Some points, one per row:
[ 1.16  0.08 -0.41  0.62 -0.17 -0.05  0.53  0.6 ]
[ 0.01  0.18  0.44  0.13  0.31 -0.14  0.23  0.2 ]
[ 0.22 -1.46  1.24 -1.36 -0.09  0.18 -1.5  -1.84]
[-0.68 -1.12  1.92 -1.23 -0.24  0.26 -1.21 -2.46]
[-0.36 -0.08 -0.47  0.29 -0.11  0.46  0.05 -0.39]
[-0.06 -2.46  2.67 -2.83 -0.64  0.4  -2.76 -3.21]
[-0.54 -0.37  0.86 -0.27  0.13 -0.02 -0.28 -0.88]
[-0.8  -0.89  0.45 -0.63  0.26  0.3  -0.79 -0.72]
[-0.1  -1.23  1.05 -1.32  0.49 -0.2  -1.32 -1.12]
[-0.87  0.59 -1.21  0.7  -0.21  1.17 -0.09 -0.35]
[ 0.37  0.7  -0.2   0.75 -0.17 -0.3   1.5   1.38]
[ 0.09  0.42 -1.54  0.33  0.12 -0.65  0.56  1.13]
[ 0.17  1.35  0.75  0.63 -0.18 -0.23  1.37  0.78]
[-0.02 -0.48  0.25 -1.04 -0.51  0.72 -0.74 -0.9 ]
[ 0.2   0.16 -0.16  0.   -0.79  0.28  0.12 -0.16]
[-0.83  0.66  0.03  0.36  0.94  0.32 -0.36 -0.67]
Here are 16 more points, each followed by its number:
[-0.31 -0.48  0.53 -0.75  0.24 -0.28 -0.79 -0.69] 0
[-0.35 -1.48  0.53 -1.09 -0.67  0.39 -2.32 -2.05] 1
[-0.42  0.97 -1.34  1.17  0.05  0.12  0.69  1.69] 2
[-0.17 -1.79  2.19 -1.52 -0.9   0.3  -2.27 -3.13] 3
[ 1.04  0.65 -0.34  1.22  0.02 -0.09  1.5   1.24] 4
[-0.46 -0.25  0.89 -0.53  0.22  0.38 -0.18 -0.84] 5
[-0.56  0.09  0.62 -0.21 -0.18 -0.26  0.13 -0.54] 6
[ 0.42  1.2  -1.01  0.6   0.52 -0.8   1.56  1.64] 7
[-0.26 -0.44 -0.76 -0.05  0.33  1.25 -0.91 -0.82] 8
[-0.26  1.79 -0.98  1.21  0.53 -0.7   2.61  1.96] 9
[-0.34  0.47  0.39  0.08  0.12  0.07  0.56  0.75] 10
[ 0.38  0.13 -0.26 -0.11 -0.5   0.    0.07  0.15] 11
[-0.41  0.48  0.31 -0.19  0.43 -0.07  0.56  0.65] 12
[-0.19  0.45  0.17  0.14  0.44 -0.08  0.48  0.03] 13
[ 0.58 -2.11  1.84 -1.48 -0.27  0.87 -2.98 -3.23] 14
[ 0.42  0.88 -0.81  0.81  0.3  -0.79  1.42  1.01] 15
Which of these numbered points is nearest to each point below, ignoring the direction in which the first points spread most? Its number follows each.
[-0.22 -1.38  1.03 -1.06 -0.66  0.04 -1.63 -2.29] > 3
[-0.23 -0.79 -0.22 -0.37 -0.11  0.29 -1.55 -0.61] > 1
[-0.63 -0.89 -0.21 -0.21 -0.41  0.54 -0.81 -0.71] > 1
[-0.01 -1.07 -0.31 -0.53  0.46  1.13 -1.69 -1.73] > 8
[-0.2   0.1   0.45 -0.29  0.64 -0.14  0.16 -0.23] > 13
[-1.27 -0.74  0.75 -0.74 -0.15  0.55 -1.15 -1.19] > 2
[-1.06 -0.9  -0.02 -0.74 -0.2   0.37 -0.92 -1.34] > 2
[ 0.42 -0.79  0.87 -0.14 -0.22  0.56 -1.4  -1.46] > 14
[ 0.85 -0.3   0.45  0.31 -0.08  0.08  0.02 -0.27] > 4
[ 0.54  2.03 -1.28  1.37 -0.04 -0.48  2.69  2.94] > 10
[-0.58 -0.03 -1.5   0.31 -0.23  0.    0.48  0.25] > 1
[-0.58 -0.58  0.95 -0.64 -0.09  0.01 -0.62 -1.4 ] > 6
[ 0.08  1.59 -2.36  1.66  0.44 -0.39  2.23  2.44] > 0
[-0.15  0.2  -1.7   0.75  0.33  0.98 -0.16  0.51] > 8
[ 0.04  2.02 -1.32  1.91  0.55 -1.11  3.02  2.86] > 9
[ 0.84 -0.19  0.35  0.3  -0.13 -0.09  0.13  0.05] > 4
[-0.14  0.72 -1.31  1.03  0.85  0.85  0.36  0.35] > 8
[-0.42  1.69 -1.99  1.24  0.07 -0.7   1.98  2.5 ] > 0
